In the rows, zero is written as 128.
Rotation paths and how fast each direction turns (deg/step)
Each turn is a multiple of 5 degrees from 10 to 175, or 0.
Each row of a path follows its step; steps can be skipped.
Rotation 1:
step 0: [143 114 125 135 127 129 129 131 107 142 140 124 129 139 133 135 118 126
 142 126 127 127 136 126 124 128 132 120 123 118 130 120 123 124 114 141]
step 1: [131 117 119 128 130 130 135 126 126 135 120 118 111 126 110 111 123 126
 133 127 137 120 125 122 114 133 132 130 131 114 121 118 127 122 111 125]
step 2: [119 117 133 128 132 118 120 131 137 121 129 116 112 121 110 122 109 129
 127 138 131 116 121 134 133 116 129 118 118 125 129 128 124 131 134 118]
step 3: [121 126 137 122 118 122 115 125 138 119 137 122 131 137 129 140 122 126
 131 126 127 134 120 123 121 123 124 117 115 140 130 104 114 123 130 121]
step 4: [136 117 119 115 107 136 116 128 126 118 125 118 132 122 131 134 140 124
 130 121 133 138 131 139 128 135 134 132 122 124 141 120 119 114 124 133]
step 5: [137 124 126 141 118 141 128 128 133 136 127 113 130 115 127 137 119 124
 131 109 119 113 129 141 125 119 133 139 130 116 136 129 137 121 125 130]
step 6: [131 128 123 142 128 130 131 125 119 134 143 128 114 121 128 131 124 118
 130 122 133 114 106 131 114 118 118 125 120 130 115 135 125 119 130 134]
step 7: [130 131 115 127 127 131 125 117 114 124 136 127 119 130 134 123 103 122
 122 134 145 132 140 133 121 127 124 116 119 131 119 128 115 126 123 120]
step 8: [131 118 133 118 122 130 148 129 129 115 128 118 142 118 119 119 105 123
 127 133 133 135 135 118 124 127 128 127 120 128 132 114 125 124 122 131]
step 9: [127 122 128 122 121 135 131 137 142 127 143 113 133 119 128 110 131 126
 132 135 112 130 111 131 130 125 140 114 124 122 134 125 126 120 122 123]
step 10: [130 125 127 116 136 138 100 127 127 140 142 114 130 135 127 130 127 125
 136 130 121 114 126 128 129 118 122 125 128 134 138 128 124 112 123 132]
Directions:
[123 129 127 126 129 131 124 133 127 126 128 124 133 128 127 130 131 123
 131 124 124 130 128 127 130 130 124 130 128 125 130 130 126 127 133 124] : 60
[127 131 125 132 129 134 126 130 128 129 127 134 129 130 127 130 131 129
 128 127 126 127 129 132 128 123 132 132 123 129 130 128 126 124 127 133] : 60
[125 133 126 127 131 127 126 128 134 132 131 127 130 124 127 132 125 130
 129 132 128 126 121 130 127 129 129 127 126 125 126 130 130 130 131 131] : 100
[133 129 129 127 125 130 130 132 131 131 133 129 127 130 122 130 128 127
 127 128 128 127 128 129 128 129 130 128 137 126 129 131 121 128 127 129] : 80
Rotation 2:
step 0: [135 125 114 135 127 121 129 123 127 130 149 138 127 128 123 134 128 125
 116 141 125 121 114 132 128 129 126 125 143 123 135 125 127 130 128 125]
step 1: [129 119 128 120 135 122 119 131 122 128 131 130 132 118 126 126 118 137
 131 132 133 125 128 122 140 129 131 144 127 104 132 134 124 135 133 136]
step 2: [127 131 121 131 131 123 122 120 135 130 116 127 135 118 140 139 134 132
 118 130 121 126 116 133 121 115 122 132 120 120 133 136 127 114 134 131]
step 3: [112 125 117 131 126 114 124 122 126 134 138 129 136 144 116 129 130 131
 117 130 138 125 120 132 127 124 135 131 130 129 117 135 125 130 134 134]
step 4: [125 114 125 131 140 119 127 125 119 120 136 137 129 123 126 135 131 123
 131 119 125 130 119 133 142 124 124 129 129 123 148 136 131 140 127 129]
step 5: [132 121 128 137 120 123 128 126 127 127 128 126 141 124 134 137 114 137
 130 133 124 123 139 142 133 122 132 126 122 115 128 140 115 120 136 124]
step 6: [112 125 116 125 117 122 119 123 137 128 137 129 122 125 131 133 120 124
 122 125 135 134 120 123 125 118 117 135 117 127 122 142 130 125 125 121]
step 7: [119 107 125 138 127 123 130 144 122 134 132 130 134 133 123 137 139 124
 128 124 121 122 118 129 141 121 130 136 133 126 124 124 134 121 128 123]
step 8: [138 131 121 135 128 110 123 122 125 112 137 136 119 128 129 133 120 131
 137 139 119 119 127 134 139 126 125 138 129 128 132 127 121 127 133 121]
step 9: [118 124 125 137 120 133 125 129 133 134 138 118 127 111 125 132 119 125
 129 146 135 132 125 127 132 126 135 138 119 116 137 133 129 120 133 134]
step 10: [132 113 115 134 133 119 115 125 138 145 124 130 124 125 133 129 134 132
 124 126 123 116 117 121 130 126 122 134 128 128 120 137 125 122 121 133]
Directions:
[131 131 129 130 133 127 130 126 131 127 127 126 128 125 127 132 125 127
 130 125 124 129 130 129 126 121 128 128 128 128 123 124 125 129 135 128] : 120
[127 131 127 127 129 133 127 130 125 131 126 130 127 126 128 130 130 125
 132 129 132 129 127 127 134 124 126 123 131 128 130 131 132 123 133 129] : 145
[125 128 130 121 131 125 127 123 128 131 126 131 133 128 130 128 129 129
 127 131 128 124 127 126 125 124 132 123 128 127 132 127 128 132 128 131] : 35
[129 128 128 124 127 130 128 136 127 127 130 132 129 128 131 128 125 130
 124 128 128 128 128 125 125 124 124 127 130 122 125 126 128 129 127 122] : 65
[127 126 125 131 129 126 125 128 125 129 128 130 129 133 131 130 134 124
 128 130 129 133 125 128 127 126 127 126 128 131 120 124 131 131 126 130] : 95
